A single turn carries every row of the set below to another of its rows. Some are shown first; where does it send the rows asked next?
Q_137: [-1.66  1.95 -1.92  1.64 -2.61 -2.47 -1.83  1.01 -1.36 -1.04  1.33  0.09
  0.04]
Q_123: [-2.07 -0.26  0.10  2.09  1.07  0.75  0.90 -1.85  0.27 -1.93  0.79 -3.13
 -1.63]
Q_504: [-1.86  0.83 -1.84  1.60  0.61 -1.40 -0.40 -0.48 -1.96  3.49  0.18  0.99
  3.24]
Q_334: [ 2.57 -2.01  2.11  2.16  0.43  0.12  3.45  0.71 -1.17  2.61 -0.73 -0.55
  0.02]
Q_846: [ 2.52 -1.91  3.17  1.11  0.67  0.85  0.39 -0.32 -2.29  0.73  0.92  2.77
 -1.33]
Q_806: [ 0.26  1.64  0.26  2.96 -1.12  0.89 -0.37 -1.39  1.19 -0.22  0.90 -2.77
  0.43]
Q_316: [-0.94 -0.89 -1.34 -2.36  2.23 -3.99 -1.78  0.81  0.02 -0.03  1.09  1.41
  0.02]
Q_178: [ 0.74 -4.05 -0.63 -1.68 -1.96  0.55 -0.67 -0.60 -2.01  1.53  0.78  3.16
 -2.11]
Q_466: [-1.09 -2.67  2.95 -0.48 -0.18  3.51  1.03  2.01 -1.10  1.35  1.83 -0.17
  1.73]
Q_828: [-0.67 -3.06 -1.10 -1.45 -0.96 -2.76 -0.59  1.50  1.85  0.38 -0.03  3.58
 -0.36]
Q_350: [ 2.69  0.56  1.88  1.80 -0.15 -1.43  1.52  1.53 -1.68 -0.87  0.89 -2.47
 -1.73]
Q_269: [-0.57 -1.53  1.64  0.49  0.91  0.63  3.23  2.53 -1.30  0.41  0.92 -3.74
  0.29]
Q_890: [-4.44 -1.66 -2.16  0.51  0.87 -2.02  0.70 -0.10 -2.59 -1.05  0.48  0.66
 -1.04]
Q_579: [-2.11 -2.41  0.28  2.23 -0.94  2.10  2.10 -1.07  1.50 -0.79 -0.01 -1.92
 -0.94]
Q_442: [ 0.49  0.25 -0.92 -2.70  1.03 -0.94 -3.19 -0.81 -3.47  0.41  2.70 -0.10
 -1.37]
Q_387: [-0.16 -1.29 -2.80 -1.33  2.83 -0.99 -1.69  0.49 -2.15  0.48 -1.45 -3.22
 -0.05]
Q_336: [-1.39 -0.49 -2.04  2.29 -4.31 -1.37 -0.65  1.50 -0.56 -0.20  0.37  1.90
  0.16]
Q_18: [-0.72 -0.76 -1.97  2.35  0.10 -2.21  0.15 -1.49 -2.13  2.84 -0.61  3.01
  1.05]
Q_736: [-1.60 -3.16 -1.04 -1.94 -0.41 -1.76 -0.44  2.07  1.89  1.89  0.31  2.34
  1.89]
Q_32: [ 0.38 -1.30  2.92 -0.15  2.88  0.39  0.05 -0.27 -3.26 -1.24  2.03  0.62
 -2.10]
Q_119: [ 1.06 -0.14  0.60  3.74 -1.90  0.56  0.61 -2.03  1.29 -0.44 -0.06 -0.46
 -1.14]
Q_829: [ 0.12 -4.79 -2.67 -0.70 -0.18  0.62  0.31  0.85 -0.71  1.69 -3.19 -0.45
 -0.18]
Q_675: [-1.44 -0.83 -1.28 -2.18 -0.09 -2.34 -1.60  2.31  1.84  1.86  1.10  0.92
  2.89]
Q_68: [ 1.80 -3.30 -2.59  0.19 -1.44 -0.94 -1.02  0.87 -0.74 -1.06 -2.63 -0.41
 -2.51]
Q_251: [-0.92  0.26 -1.03 -3.17  0.27  0.59 -2.80  0.52 -2.50  1.64  3.17 -1.48
  0.85]
Q_703: [-1.16 -1.55 -0.69 -2.98 -2.19  2.11 -1.93  1.55 -1.27  2.50  2.53 -0.37
  1.96]
Q_469: [ 2.09  0.50  2.03  1.54  2.24 -0.43  2.09  0.83 -1.92  2.09  0.75 -3.02
  0.86]
Q_690: [ 0.04 -0.54  0.35  2.97  2.19  0.32  1.43 -3.69  0.01  0.99 -0.44 -0.87
 -0.83]
Q_609: [ 0.39 -1.70 -1.15 -1.29  0.85 -4.12 -1.45  0.39  0.55  0.25  0.09  3.15
 -0.61]
Q_472: [ 2.72 -0.68 -2.46  0.32  1.32 -2.05 -2.21 -0.49 -1.84  0.65 -2.35 -1.00
 -1.10]
Q_567: [ 1.49 -1.95 -2.45 -0.02 -1.49  0.65 -1.60  1.69 -0.05  2.95 -2.33 -1.56
  2.26]
Q_885: [ 0.70  0.64  2.85 -0.04  0.95  2.17 -0.85  1.30 -1.71  1.73  2.64 -0.95
  2.47]
Q_803: [-0.98 -0.45  0.18  2.68  0.97  2.09  1.54 -2.27  0.80  2.31 -0.06 -1.89
  1.65]
Q_784: [ 0.63 -2.88  1.88  1.01  1.18 -0.55  3.78  1.06 -1.91 -0.48 -0.04 -1.75
 -2.40]
Q_774: [-0.22 -0.81 -2.76 -1.13 -1.04  0.06 -2.25  2.50 -0.57 -0.11 -1.13 -3.92
  0.75]
Q_525: [ 1.90 -0.67  1.95  1.88 -2.23  0.46  2.53  2.83 -0.08  0.69  0.59 -2.41
  0.14]
Q_331: [ 0.78  1.28  2.84 -0.14  1.02  0.80 -1.42  1.26 -2.40 -1.47  3.24 -1.23
 -0.41]
Q_661: [-5.20 -2.62 -2.18  0.32 -0.66 -0.26  0.91  1.00 -1.49  0.33  0.46  0.44
  0.93]
Q_252: [ 1.04 -2.89  3.03  0.89 -2.24  2.41  0.58  1.81 -0.86 -0.24  1.36  1.90
 -0.77]
Q_6: [ 1.36 -1.73 -0.71 -2.09 -0.23 -1.04 -1.88 -1.29 -3.16  0.22  1.43  2.41
 -3.08]
Q_842: [-0.11 -3.42 -0.59 -2.09 -2.82  2.06 -0.90  0.77 -0.99  3.09  1.26  2.03
  0.57]
Q_266: [-1.64  0.15 -1.46 -2.30  0.89 -3.21 -2.34  2.06  0.85  0.17  1.57  0.19
  1.60]

Q_350 goes to Q_469
Q_703 goes to Q_842
And these:
Q_829 goes to Q_68
Q_736 goes to Q_828
Q_331 goes to Q_885
Q_504 goes to Q_661
Q_690 goes to Q_123

